500 stands for zero in the data rows.
Every row has a hidden score. How much higher is the second row's score than the first row's in each pair? 15 means about the same, 30 much higher and 0 much lower. The score is a weighted sum of the row's numbers plus the product of two more (or one squared), each taken from its middle value.
c(275, 500, 275, 650, 500, 650, 500, 575, 725, 425)
c(725, 275, 725, 275, 500, 500, 500, 575, 425, 575) >> 4
c(500, 500, 425, 500, 425, 500, 500, 500, 650, 275)
c(275, 500, 425, 575, 500, 500, 500, 575, 650, 275) >> 7
c(725, 275, 725, 425, 425, 500, 500, 425, 275, 650)
c(650, 275, 650, 275, 350, 650, 350, 650, 275, 650) >> 14
c(650, 425, 650, 275, 575, 350, 575, 425, 350, 725)
c(500, 725, 350, 575, 425, 500, 425, 500, 500, 500) >> 22
c(575, 425, 500, 425, 575, 350, 725, 275, 575, 500)
c(500, 425, 575, 425, 650, 350, 650, 350, 650, 350) >> 21
c(650, 350, 575, 350, 650, 425, 575, 425, 275, 725)
c(725, 275, 725, 425, 500, 425, 500, 425, 650, 425) >> 20
c(725, 275, 725, 275, 350, 650, 350, 650, 575, 650)
c(725, 275, 650, 350, 425, 650, 425, 575, 425, 575) >> 21
c(350, 500, 350, 650, 725, 275, 725, 275, 350, 350)
c(425, 425, 500, 575, 725, 350, 650, 350, 725, 575) >> 18
c(575, 350, 725, 350, 500, 500, 425, 500, 425, 725)
c(275, 725, 275, 650, 275, 725, 275, 725, 500, 425) >> 16
c(650, 275, 575, 275, 575, 350, 575, 425, 275, 725)
c(725, 275, 575, 275, 650, 425, 575, 425, 275, 725) >> 12
c(650, 350, 650, 350, 725, 425, 575, 425, 275, 725)
c(350, 725, 275, 725, 275, 725, 275, 725, 425, 575) >> 16
c(350, 575, 425, 650, 425, 575, 425, 575, 425, 575)
c(275, 725, 350, 650, 275, 725, 275, 725, 425, 650) >> 13
c(575, 350, 650, 275, 725, 425, 575, 425, 350, 725)
c(425, 575, 500, 650, 425, 650, 350, 650, 650, 275) >> 15
c(350, 725, 275, 650, 275, 725, 275, 725, 650, 650)
c(500, 500, 500, 500, 350, 650, 350, 650, 725, 275) >> 17
c(575, 275, 575, 350, 725, 425, 575, 350, 425, 725)
c(425, 500, 575, 500, 650, 275, 725, 350, 425, 500) >> 11
c(650, 425, 650, 275, 425, 650, 350, 650, 275, 500)
c(350, 650, 275, 650, 275, 725, 275, 725, 650, 575) >> 19
c(575, 275, 650, 275, 650, 350, 575, 425, 275, 725)
c(425, 500, 500, 575, 350, 575, 425, 650, 725, 275) >> 15
c(500, 425, 575, 350, 650, 425, 575, 425, 350, 725)
c(500, 575, 350, 650, 725, 350, 650, 350, 425, 425) >> 19
c(350, 725, 275, 650, 275, 725, 275, 725, 350, 500)
c(425, 500, 500, 425, 725, 275, 650, 275, 650, 500) >> 14
c(425, 725, 275, 725, 275, 725, 275, 725, 575, 500)
c(425, 650, 350, 650, 500, 575, 425, 575, 500, 650) >> 14
c(275, 500, 350, 725, 575, 350, 725, 275, 725, 275)
c(500, 425, 575, 425, 575, 425, 650, 350, 500, 500) >> 9
c(575, 500, 500, 425, 725, 275, 725, 275, 575, 500)
c(275, 650, 425, 650, 500, 500, 500, 575, 650, 275) >> 9
c(500, 575, 500, 500, 350, 575, 425, 725, 725, 275)
c(575, 350, 575, 425, 575, 425, 575, 350, 350, 725) >> 16
c(650, 425, 650, 425, 275, 650, 350, 650, 350, 425)
c(500, 575, 500, 500, 350, 575, 350, 650, 725, 275) >> 13
c(650, 350, 650, 275, 350, 650, 350, 650, 275, 650)
c(350, 575, 500, 575, 350, 575, 350, 725, 575, 275) >> 4
c(425, 425, 425, 500, 350, 650, 425, 575, 725, 275)
c(275, 725, 275, 650, 275, 725, 275, 725, 350, 725) >> 7
c(575, 500, 500, 500, 650, 275, 725, 275, 575, 350)
c(275, 650, 275, 500, 275, 725, 275, 650, 500, 575) >> 12
c(275, 725, 275, 725, 275, 725, 275, 725, 500, 500)
c(500, 650, 350, 650, 725, 275, 725, 275, 425, 350) >> 18
c(575, 425, 575, 350, 650, 425, 575, 425, 425, 725)
c(725, 275, 575, 275, 575, 425, 575, 425, 350, 725) >> 16
c(575, 350, 725, 350, 575, 575, 350, 500, 500, 650)
c(575, 425, 650, 425, 350, 575, 350, 575, 425, 350) >> 14
c(275, 725, 275, 725, 275, 725, 275, 725, 725, 425)
c(425, 575, 425, 575, 725, 275, 650, 275, 425, 350) >> 12
c(725, 350, 725, 275, 575, 500, 500, 575, 275, 650)
c(425, 425, 575, 425, 575, 350, 650, 425, 425, 350) >> 13
c(500, 575, 500, 575, 350, 575, 350, 650, 575, 275)
c(425, 500, 500, 500, 575, 350, 650, 350, 500, 650) >> 17
c(575, 500, 575, 425, 725, 275, 725, 275, 650, 575)
c(275, 725, 275, 650, 275, 725, 275, 725, 350, 500) >> 11
c(650, 350, 650, 275, 500, 650, 350, 725, 500, 575)
c(425, 575, 425, 575, 500, 650, 425, 575, 500, 575) >> 19
c(725, 275, 650, 425, 575, 425, 575, 425, 425, 425)
c(575, 350, 725, 275, 350, 650, 275, 650, 350, 650) >> 7
c(650, 350, 725, 275, 350, 575, 425, 575, 425, 650)
c(275, 725, 275, 650, 350, 650, 350, 650, 275, 650) >> 19
c(350, 575, 500, 575, 425, 500, 500, 575, 650, 275)
c(725, 275, 650, 425, 500, 500, 575, 500, 350, 500) >> 23
c(425, 575, 500, 650, 650, 350, 650, 275, 500, 425)
c(650, 275, 575, 350, 725, 425, 575, 425, 275, 725) >> 16
c(575, 650, 425, 650, 725, 275, 725, 275, 500, 425)
c(575, 650, 425, 575, 650, 275, 725, 275, 575, 650) >> 7
c(725, 275, 725, 350, 425, 575, 500, 500, 350, 725)
c(725, 350, 650, 275, 650, 350, 575, 350, 275, 725) >> 12
c(275, 725, 275, 725, 275, 650, 350, 575, 500, 650)
c(650, 350, 650, 275, 725, 350, 650, 425, 275, 725) >> 10
c(650, 425, 575, 350, 575, 425, 575, 425, 350, 725)
c(350, 725, 275, 725, 350, 650, 350, 575, 425, 575) >> 23
c(425, 650, 425, 650, 650, 275, 650, 275, 425, 350)
c(425, 500, 500, 575, 650, 350, 650, 350, 350, 350) >> 14
c(650, 275, 575, 350, 350, 725, 275, 725, 725, 275)
c(425, 650, 350, 500, 350, 575, 425, 575, 425, 650) >> 2
c(725, 350, 650, 350, 350, 650, 275, 725, 425, 575)
c(725, 425, 650, 350, 500, 425, 575, 500, 350, 500) >> 13
c(350, 500, 425, 500, 500, 500, 500, 500, 500, 275)
c(650, 275, 725, 275, 500, 500, 500, 500, 500, 650) >> 13
c(725, 425, 725, 350, 575, 500, 500, 500, 275, 575)
c(650, 650, 425, 650, 650, 275, 725, 275, 575, 425) >> 16
c(725, 350, 725, 350, 575, 500, 500, 425, 575, 500)
c(650, 350, 650, 275, 650, 350, 575, 350, 275, 725) >> 6
c(650, 350, 725, 350, 500, 575, 425, 500, 650, 650)
c(725, 350, 725, 275, 500, 500, 500, 575, 500, 500) >> 15
c(725, 350, 575, 425, 725, 350, 575, 425, 350, 725)
c(275, 725, 275, 650, 275, 725, 275, 725, 500, 425) >> 12
c(725, 275, 725, 275, 500, 500, 500, 500, 500, 650)
c(350, 575, 425, 650, 725, 350, 725, 275, 725, 425) >> 25
c(350, 725, 275, 725, 275, 725, 275, 725, 425, 575)
c(725, 275, 725, 350, 500, 500, 500, 500, 725, 650) >> 12
c(500, 650, 425, 650, 725, 275, 725, 275, 575, 500)
c(650, 425, 650, 350, 575, 425, 650, 425, 275, 725) >> 7
c(500, 575, 425, 500, 425, 500, 500, 575, 725, 275)
c(350, 650, 425, 650, 350, 575, 425, 650, 650, 275) >> 11
c(275, 725, 275, 575, 275, 725, 275, 725, 350, 650)
c(500, 500, 500, 500, 650, 275, 650, 275, 575, 500) >> 16
c(425, 500, 575, 425, 725, 275, 725, 275, 650, 575)
c(725, 275, 725, 425, 575, 425, 500, 500, 350, 575) >> 15
c(575, 425, 575, 500, 650, 350, 650, 275, 500, 575)
c(425, 500, 425, 575, 500, 500, 500, 500, 725, 275) >> 16
c(275, 725, 275, 725, 275, 725, 275, 725, 500, 500)
c(350, 725, 275, 650, 275, 725, 275, 650, 275, 500) >> 16
c(350, 725, 275, 725, 275, 725, 275, 725, 650, 650)
c(650, 350, 650, 275, 650, 425, 575, 425, 275, 725) >> 9
c(275, 650, 275, 725, 275, 725, 275, 725, 650, 350)
c(500, 575, 350, 650, 575, 275, 650, 275, 425, 350) >> 16
c(350, 725, 350, 725, 275, 725, 275, 725, 575, 725)
c(275, 725, 275, 650, 275, 725, 275, 725, 500, 425) >> 13
c(350, 650, 350, 725, 725, 275, 650, 350, 725, 350)
c(350, 650, 425, 575, 350, 575, 425, 500, 350, 575) >> 19
c(725, 275, 725, 275, 500, 500, 500, 500, 275, 650)
c(350, 575, 425, 500, 650, 275, 725, 275, 425, 500) >> 15
c(725, 350, 725, 275, 575, 350, 650, 425, 275, 725)
c(425, 650, 425, 650, 425, 575, 350, 575, 425, 425) >> 18
c(575, 350, 725, 350, 425, 650, 350, 650, 650, 575)
c(575, 575, 350, 650, 650, 350, 725, 275, 650, 425) >> 18
c(350, 575, 500, 575, 350, 575, 350, 650, 650, 275)
c(425, 650, 425, 725, 725, 275, 725, 275, 575, 425) >> 26
c(350, 725, 275, 575, 275, 725, 275, 725, 500, 650)
c(275, 725, 275, 725, 275, 725, 275, 725, 500, 575) >> 17
c(575, 350, 725, 275, 650, 350, 575, 425, 350, 725)
c(650, 425, 575, 350, 650, 350, 575, 425, 350, 725) >> 15
c(425, 575, 350, 650, 650, 350, 725, 275, 650, 275)
c(350, 500, 425, 575, 425, 425, 500, 500, 725, 275) >> 10
c(350, 575, 425, 575, 275, 575, 425, 575, 275, 725)
c(275, 425, 575, 500, 725, 425, 650, 350, 725, 275) >> 18
c(500, 500, 500, 500, 725, 275, 650, 350, 425, 350)
c(650, 275, 650, 425, 575, 425, 575, 500, 425, 575) >> 23
c(575, 425, 575, 425, 650, 350, 650, 350, 650, 500)
c(500, 275, 725, 350, 425, 650, 425, 575, 725, 350) >> 19
c(575, 425, 575, 350, 650, 425, 575, 425, 425, 725)
c(425, 575, 350, 650, 500, 275, 725, 275, 725, 350) >> 21
c(425, 500, 500, 500, 350, 650, 425, 650, 650, 275)
c(725, 425, 650, 350, 425, 425, 575, 500, 650, 350) >> 13
c(500, 500, 575, 500, 650, 275, 725, 350, 425, 275)
c(725, 350, 725, 350, 425, 500, 500, 500, 425, 650) >> 12
c(275, 575, 500, 575, 350, 575, 425, 575, 725, 275)
c(425, 650, 350, 500, 725, 275, 650, 275, 500, 350) >> 16
c(725, 275, 650, 350, 500, 500, 500, 425, 575, 500)
c(425, 650, 350, 650, 650, 275, 725, 275, 650, 350) >> 16
c(725, 350, 725, 350, 425, 425, 500, 500, 350, 575)
c(275, 725, 275, 725, 275, 725, 275, 725, 575, 575) >> 18
c(725, 350, 725, 425, 500, 500, 500, 425, 425, 650)
c(275, 725, 275, 575, 275, 725, 275, 725, 275, 650) >> 12
c(500, 275, 650, 275, 575, 275, 575, 425, 275, 725)
c(575, 275, 650, 350, 350, 650, 275, 650, 350, 575) >> 22
c(500, 275, 575, 350, 725, 425, 650, 425, 500, 725)
c(350, 500, 500, 575, 425, 575, 425, 650, 725, 275) >> 9
c(650, 425, 725, 350, 500, 500, 500, 575, 350, 425)
c(725, 275, 650, 350, 425, 725, 350, 650, 725, 575) >> 15
c(275, 650, 275, 575, 275, 725, 275, 725, 575, 500)
c(725, 350, 725, 350, 500, 500, 575, 500, 275, 500) >> 17
c(425, 575, 350, 725, 650, 275, 725, 275, 425, 500)
c(425, 575, 350, 725, 725, 350, 725, 275, 650, 350) >> 18
c(425, 650, 350, 575, 275, 650, 425, 500, 275, 575)
c(425, 575, 350, 575, 500, 275, 725, 275, 500, 575) >> 13
c(500, 500, 500, 500, 500, 575, 425, 650, 725, 275)
c(650, 275, 575, 350, 650, 425, 575, 425, 350, 725) >> 20
c(650, 350, 650, 275, 725, 425, 650, 350, 275, 725)
c(575, 275, 575, 425, 575, 500, 575, 500, 725, 275) >> 24
c(725, 275, 725, 350, 500, 575, 500, 575, 575, 575)
c(275, 500, 350, 575, 500, 650, 425, 575, 725, 500) >> 19
c(275, 425, 425, 575, 650, 425, 650, 350, 575, 350)
c(425, 575, 500, 500, 425, 575, 425, 650, 575, 275) >> 10
c(425, 575, 500, 575, 650, 275, 650, 275, 500, 500)
c(275, 725, 275, 725, 275, 725, 275, 725, 725, 350) >> 15
c(575, 500, 575, 425, 575, 350, 650, 350, 500, 500)
c(650, 350, 650, 275, 725, 350, 575, 350, 275, 725) >> 10
c(650, 275, 725, 275, 500, 500, 500, 500, 350, 500)
c(275, 725, 275, 650, 425, 650, 350, 650, 275, 650) >> 12
c(350, 575, 425, 500, 425, 575, 425, 575, 575, 275)
c(650, 350, 725, 275, 500, 425, 575, 425, 650, 650) >> 8
c(500, 500, 500, 500, 575, 350, 725, 350, 650, 425)
c(350, 650, 425, 575, 425, 575, 425, 500, 500, 575) >> 14
c(500, 425, 500, 500, 500, 650, 350, 650, 725, 275)
c(425, 575, 350, 575, 575, 350, 725, 275, 500, 350) >> 17
c(500, 500, 425, 725, 725, 275, 725, 275, 425, 575)
c(275, 725, 275, 725, 275, 725, 275, 725, 425, 500) >> 9
c(575, 275, 575, 425, 575, 500, 575, 500, 725, 350)
c(425, 575, 425, 650, 350, 500, 500, 575, 650, 275) >> 8
